In the rows, 128 means zero.
Turns, then the turns between two rows, first turn first; the first pair answered:
turn Q503:
[107 113 107 106 142 127 120 114  92 144 131 147 122 139 124 121 142 146
 132 155 132 124 131 116 101 144 131  96 141 140 149 121 118] => [101 116 104 110 145 126 123 119  94 137 135 145 121 134 122 118 136 149
 137 154 128 128 134 112 104 147 133 103 143 144 145 123 104]
[ 95 120 112 160 134 142 159 129 111 153 101 141 135 108 135 113 120 138
 144 107 104 138 168 134 128 148 124 135 113 127 141 132 106] => [107 106 121 150 122 140 153 121 105 169  90 149 134 123 142 115 132 138
 137 102 108 122 160 143 122 141 113 121 103 126 147 125 135]
[122 132 112 120 157 132  80 137 128 121 163 123 105 139 100 172 146 165
 117 131 156 122 123 102 125 140 119 126 150 123  84  87 130] => [ 94 140  93 138 162 129  87 139 140 104 177 131 130 131  92 155 126 141
 113 131 134 153 136 101 128 143 128 135 129 113  88  96 101]
[114 109 116 150 125 116 149 154 125 117 136 114 119 122 163 126 141 120
 134 114 138 133 159 125 149  88 134 158 117  76 146 147 101] => [121  97 120 142 116 117 145 148 124 125 131 125 120 132 165 117 149 113
 129 108 134 126 154 136 147  86 126 149 109  72 152 147 121]
turn Q209:
[152 118 119 119 116 115 122 140 116 194 125 156  76 137 158 173 135 172
 101 101 124  63 176 149 120 147 116 145 176 129 104 116 148] => [142 122 115 114 134 131 108 141 119 191 117 151  78 123 127 160 129 176
 111 109 118  76 147 132 110 182 116 120 185 174 104 108 155]
[121  70 116 164 134  78 140 139 172 149 105 170 146 114 122  51 131  73
 139  88 135 116 106 122 132 137 106  92 110  99 148 117 138] => [123  63 114 162 131  70 147 138 171 152 110 175 145 127 138  62 134  76
 132  90 142 107 119 130 137 125 108 104 114  80 147 115 138]
[135 151 164 125 109 112 122 137 113 126 120 119 154 112 145  83 151 147
  99 141 133 129 108 144 108 166  84  98 134 131 181 134 121] => [141 149 168 125 100 103 129 137 107 127 126 122 151 122 163  92 153 139
  93 136 135 123 124 152 114 145  82 112 131 103 180 140 117]
turn Q424:
[169 123 121  99 142 124 109 117 132  99  87 113 103  77 148 164 128 139
 153 104 163 129  51 101 101 109 141 140 179 189 157 163 127] => [175 130 132  97 140 122 104 117 131  98  92 117 102  79 149 174 132 146
 152 107 168 126  53 101 101 105 138 141 184 178 155 160 135]
[ 99 136 113 120 135 144 114 129 143 123 158 129 146 115 117 148 105 119
 144 115 112 153 141 135 141 149 151 138 120 155 126 145 115] => [101 142 116 119 137 140 111 135 142 121 163 126 141 114 123 154 104 125
 145 119 120 151 146 132 146 145 151 149 128 149 118 150 110]
[117 122 144 131 140 152 117 151 147 125 122 130 141 143 130 137 139 108
 131 116 120 122 135 135 134 114 145 122 123 119  95 103 110] => [117 121 144 128 140 155 115 153 149 124 120 128 140 145 129 133 139 104
 132 117 115 125 136 132 133 119 142 122 124 118  97 101 111]
Pairs:
(two turns a pair)
[169 130 129  98 149 132 124 113 118 141 120 134  96 148 125 156 143 186
 131 150 169  96 116 126 117 132 124 147 180 151 105 101 174] => [156 110 112  92 145 146 118 101 133 152  96 148 115 149  99 118 140 159
 133 137 135 109  93 139 106 153 109 114 149 178 129 100 193]  Q424, Q424
[117 130 134 141 102 138 138 140 131 126 114 130 171 120 109  75 119  89
 129 110  92 156 121 130 123 131 102  85  72 135 174 161 122] => [141 117 148 114  99 143 142 147 106 149  87 108 128 124 126  90 130 114
 153  99 117 108 102 134 123 128  98  79  91 162 184 158 139]  Q503, Q424
[101 155 118 160 143 110 138 133 141  96 146 125 144 106 125 113 112 117
 115 131 112 176 141 112 130 133 144 154 127 133 118 153  68] => [109 121 114 151 118 109 148 118 137 116 122 144 152 126 136  90 118  85
 104 108  93 158 142 145 128 115 122 138  90 123 151 165  95]  Q503, Q424
[151 129 150 123 140 137 100 129 126 132 139 140 139 142 111 150 136 147
 104 145 127 152 106 142 133 146 130  97 153 116 118  96 158] => [138 133 141 129 150 146 100 132 129 129 139 136 146 129 104 137 130 145
 110 151 114 167 103 134 131 156 138  97 151 130 120  98 147]  Q503, Q424
[123 110 119  99 121 107 109 106 123 158 148 152 159 151 123 165 140 130
 101 122 145 107 118 146 143 114 107 114 137 106 107  94 193] => [125 114 116  94 145 122 108 116 114 156 132 127 134 140 117 171 137 154
 125 126 161  92 101 129 145 128 118 112 162 153 106  92 181]  Q424, Q503
[ 67 107  78 167 148 109 146 149 146  99 120 134 150  98 166 107 124 104
 125 136  95 159 162 101 138 134 121 101  98 159 134  99 127] => [ 78  84  82 149 132 111 153 146 132 125  95 136 134 111 183 104 136 103
 130 117 102 126 157 123 139 118 106  91  86 165 153 103 150]  Q503, Q424
[127 198 159 168 104 110 134 155 130  81 172  74 134  58 153 102 112 132
 153 113 135 117 183  79 138 130 105 110 111 116 148 176  49] => [133 162 136 154  88  85 151 135 139  96 172 121 148 109 190 123 122 105
 123 106 125 103 215 129 150  86 105 142  91  47 153 178  74]  Q209, Q503
[157 139 120 158 146 138 126 114 122  98 135 146 113 102 160 143 146 130
 169 179 128 135 133 125 175 100 156 198 111  64 114 120 115] => [167 118 122 140 122 139 123  99 125 116 120 170 129 123 161 127 158 111
 153 162 119 126 126 146 168  91 131 173  81  49 136 115 153]  Q503, Q503
[132 133 149 112 135 115  85 128 128 135 108 138 135 146  99 140 137 130
 146 110 141 113 126 124 104 129 122  91 153 111 111 125 176] => [107 117 120 122 145 125 103 137 131 135  91 130 133 134  94 106 125 107
 167 100 117 119 120 127 110 138 124  84 135 146 133 144 155]  Q424, Q424
[131 139 142 134  93 126 140 142 129 111 161 143 151 103 133 128 137 113
  82 150 124 146 136 119 123 125  97 111 118  67 136 143 136] => [149 127 155 113  87 131 128 137 118 130 142 140 137 111 134 131 150 130
  85 145 137 120 119 124 116 129  84  92 125  85 145 132 166]  Q424, Q503
[119 133  77 135  98 136 141 134 135 157 100 111  84 139 162  93 100  75
 143  99 136 126 122 151 144 109 137 117 112 144 168 158  91] => [145 153 109 132  97 119 138 146 123 148 124 100  70 147 184 141 109 110
 134 118 175 111 139 139 151  85 148 149 143  97 137 150  87]  Q424, Q424
[101 119 117 150 130 122 152 116 141 136 120 149 136 137 142 113 122  96
 113 112 110 147 143 135 132 125 115 142 102 104 149 126 133] => [122 106 131 131 123 121 151 117 127 154 105 145 120 148 154 127 134 110
 116 105 129 115 140 143 133 115 108 137 110 100 150 124 153]  Q424, Q503
[140 189 174 118 110 142 110 151 131 107 150 116 108 118 106 128 135 164
 121 113 164 119 149 115 123 133 144 111 110  81 115  90 122] => [138 192 166 116 112 150 103 144 134 109 151 118 118 116  93 117 131 159
 123 110 155 131 141 110 118 146 142  97 110  89 117  86 125]  Q424, Q503
[105 120  87 141 158 133 126 126 155 128 130 132 134 132  97 118 107 116
 137 129  98 152 126 129 126 147 150 139 128 170 123 128 120] => [140  99 110 111 137 131 113 117 137 156 109 143 124 154 104 126 128 130
 128 114 116 113 108 145 119 139 128 118 127 163 134 114 169]  Q503, Q503
[136 124 120 131 136 143 107 145 114 144 124 106 146 123 153 115 152 145
 110 106  69 167 116 141 129  91 167 162 105  50 121 168 134] => [162 124 136 113 140 147 100 150 100 154 117  94 126 127 156 140 163 177
 117 110  96 139 106 137 127  87 169 160 130  60 114 158 149]  Q503, Q503
[136  86  74 116 135 120 163  73 132 163  97 142  94 159 143 126 122 127
 155 114 100 106 129 149 149 121 150 108 107 154 162 134 144] => [143  98  85 111 146 129 153  79 124 161  92 121  75 143 133 135 120 152
 168 119 118  99 115 134 143 136 153 101 128 183 153 132 141]  Q209, Q503
[147 157 182 137 111 123  93 129 128 116 155 118 144  91 103 124 147 155
 123 129 171 153 113  86 124 137 117 115 139 125 105 130 130] => [135 147 167 146 101 124  99 119 138 114 153 137 170  98 100  97 139 125
 112 119 144 177 117  97 122 134 106 107 108 110 121 134 129]  Q503, Q503
[133 124 128 100 148 138 111 130 120 141 114 115 116 140 113 150 133 164
 131 151 139 112 103 124 118 149 129 128 156 152 108 100 156] => [121 117 117 102 146 143 111 126 126 145 109 116 123 137 105 132 130 148
 138 144 125 116  94 130 116 158 127 119 145 170 122 107 154]  Q424, Q424
[139 162 150 149 143 132 121 136 124 121 133 123 138  95 136 115 140 144
 132 136 134 133 145 123 136 141 136 140 139 118 124 133 101] => [139 162 153 147 133 132 114 128 130 120 138 138 156 101 130 107 141 136
 116 131 122 145 147 130 133 140 130 130 120 102 125 131 113]  Q424, Q503
[ 91 155 100 136 152 144 104 143 156 115 146 104 106 132 141  74 103 154
 154  98 119 145 154 133 146  86 141 134 163  38  77 117  81] => [124 122 120 103 121 147  93 125 150 148 117 126 111 162 147  67 126 139
 138  71 119 114 138 161 137  76 108 100 138  21  98 105 143]  Q503, Q503
[111 112  86 119 149 126 119 145 128 144 108 100 107 128 121 135 130 148
 144 142 149 120 114 129 118 133 140 146 141 148 126 118  89] => [105  98  79 118 130 122 120 133 136 150 104 125 132 137 117 106 128 109
 125 129 115 135 118 150 115 129 126 131 103 128 150 125 105]  Q503, Q503
[188 134 172 104 145 120 126 108 137 147  85 163 132 161 135 147 175 115
 107 146 205  80 126 175 144 124  74 157 130  88 154 130 181] => [124 184 135 168 196 122 144 136 157  88 130 134 137 107 122 147 135 117
 128 181 187 143 160 129 160 143 130 215 158 107 121 149  72]  Q503, Q503
[ 79 133  94 114 166 129 149 160 143 110 114 133 113 111 105 134 127 144
 136 124 129 125 106 120 110 147 166 136 137 181  98 132 104] => [ 92 101  97  98 135 128 145 139 145 134  96 166 137 137 103 112 140 108
 114 100 109 116  99 149 100 136 134 105  94 159 126 131 147]  Q503, Q503
[104 106  86 141 151 133 171 109 144  78 152 135 130 145 127 107 118 115
 119 112  91 163 166 156 119  87 118 158  98 103 148 108 116] => [118 118 100 138 151 125 165 115 139  71 163 130 123 148 138 134 120 131
 112 122 113 157 173 153 128  76 124 174 116  85 132 105 112]  Q424, Q424
[126 115  91 119 163 137 123 128 153 130 151 126 144 138 103 148 120 146
 120 159 113 146 130 138 129 150 149 159 151 140 120 111 125] => [138  95  95 108 144 134 119 118 154 146 140 145 154 157 104 138 130 131
 108 145 105 136 120 158 119 140 130 137 129 127 140 110 156]  Q503, Q503
[107 110 136 169 152 172  96 148 138  77 104 164 173  90 112  84  92 139
 145 135 137 151 148 127 118 127 104  88 100 165 120 160 102] => [113 124 148 180 157 158 108 162 129  66 117 146 151  82 140 112  90 161
 153 144 162 135 168 116 130 107 121 125 125 146 104 167  73]  Q424, Q424
[102 107  71 132 120 139 154 135 108 136 122 139  85 138 165 114 126 121
 146 150 152 113 154 109 135 128 147 156 136 143 129 132 129] => [107 112  75 136 117 133 152 132 108 135 127 145  93 146 172 121 131 117
 139 153 155 119 166 110 137 118 148 163 134 121 121 129 128]  Q503, Q424
[103  92  56 134 158 178 114 105 167 144 123 136 158 149  91 139 111 128
 157 172  98 145 152 158 165 169 164 165 140 157 149 119 137] => [137  76  78 107 144 182 104 100 155 170 112 141 145 170  98 151 130 144
 155 160 116 108 136 172 159 168 143 146 146 156 153 108 184]  Q503, Q503
[108 130 188 151 113 109 129 117 138  94 145 115 148 135 114 124 128 114
 132 123 149 161 179 135 133 114 104 125 125 147 165 181  95] => [136 116 206 128 103 113 118 115 127 114 131 116 134 150 118 137 144 133
 129 118 168 125 165 143 126 111  92 109 138 151 170 172 131]  Q503, Q503
[126 116 108 113 170  99  99 148 134 124 139 156 123 158 119 153 115 127
 110 139 133 129  87 119 122 136 116 176 132 141  89 115 156] => [111 115  99 120 165  99 102 144 140 120 143 163 135 156 114 139 107 111
 104 136 117 142  89 123 121 139 114 175 117 136  95 120 149]  Q503, Q503
[ 93 127 113 157  89 141 152 131 113 142 131  83 136 109 138  69 124  91
  93  97 132 129 139 117 121 127 132  80  70 173 171 172 110] => [107 123 122 152  80 129 161 133 103 145 126  78 123 119 162  82 129  93
  94  90 145 104 144 125 128 106 130  88  68 159 175 177 115]  Q424, Q503
[176 107 153  99 128 116 136 119 141 150 105 158 138 160 156 135 139  98
 114 111 155  98 124 136 113 102  87 102 105 103 162 114 132] => [144 153 143 135 175 119 148 144 142 109 138 115 113 120 147 158 115 131
 142 145 174 122 142  92 125 119 134 151 153 129 124 116  53]  Q503, Q503
[151 124 141 118 131 116 106 116 130 144 143 137 132 161 124 156 125 151
 120 157 132 113 128 134 127 131 138 142 156 104 116 102 173] => [132 107 116 119 133 131 104 107 139 154 120 145 146 159  99 113 113 120
 127 141 100 128 112 146 114 150 126 113 127 143 145 106 178]  Q424, Q424
[112 104 108 121 146 149 154 128 135 130 102 124 111 136 134 105 131 131
 173 100 115 140 128 135 143 158 125 114 138 222 127 151 115] => [134 125 135 121 148 133 157 140 126 118 129 111  92 138 159 150 136 165
 167 120 152 123 152 118 156 135 140 150 174 184  95 143 101]  Q424, Q424
[ 81  99 119 136 102 118 150 156 147 135 104 149 125 158 113 136 125 121
 135 113 105 167 119 147 169 167 145 132 136 139 106  92 147] => [100 102 134 120  99 122 143 159 134 143  97 139 108 160 118 154 134 141
 137 114 125 147 112 143 168 165 147 131 153 145 104  85 157]  Q503, Q503
[164 123 169  98 137 140  99  89 142 163 123 122  98 141 129 149 159 172
 129 148 151 108 141  93  83 132 128 140 143 160 116 141 192] => [141 142 153 119 160 148 101 101 150 146 130 105  97 116 109 142 142 175
 147 158 144 131 141  71  82 152 147 153 152 191 104 145 157]  Q424, Q503
[137 139 122 122 144 116  97 124 130 122 146 147 132 150 103 155 128 139
 121 158 127 152 124 109 112 141 141 142 153 130  97 110 138] => [129 129 115 123 135 117 101 114 139 125 141 163 152 158 102 140 125 115
 110 146 108 157 130 121 110 136 134 134 126 123 113 115 149]  Q503, Q503
[117 119 146  97 146 115 137 123 131 140 128 106  88 134 141 145 120 161
 107 115 171 117 135 123 132 111 136 160 159 112 105 116 130] => [ 83 116 121 120 139 111 150 114 155 125 136 130 132 127 130 105 102 108
  91 106 124 161 155 137 136 112 131 157 116  94 118 132 112]  Q503, Q503
[183 103 131 102 108 132 144 120 128 171 121 129 135 154 141 133 136 140
 136  96 143  94 123 140 132 116  92 118 117 120 157 120 186] => [134 153 107 146 154 133 162 147 137 117 164  93 128 107 130 147 103 159
 160 133 139 140 147  97 146 133 141 170 154 144 123 138  88]  Q503, Q503
[104  83 102 116 135 125 159 138 121 169  83 109  89 139 136 115  95 145
 189 110 120  81  86 162 136 135 116 134 149 193 157 166 111] => [ 81  90  84 135 139 125 168 138 135 156  90 117 109 133 132  99  79 125
 187 114 100 109  96 159 137 136 123 144 133 185 161 174  85]  Q503, Q503
[187 150 192 119 100 138  95 138 102 144 118  89 107 118 119 147 163 187
 145 117 179 106 112 111 127 122  98 107 167 142 122 111 142] => [150 176 176 144 132 146  98 143 116 116 138  75 117  90  98 135 142 185
 155 135 167 145 120  89 131 148 122 121 177 169 105 116  97]  Q424, Q503
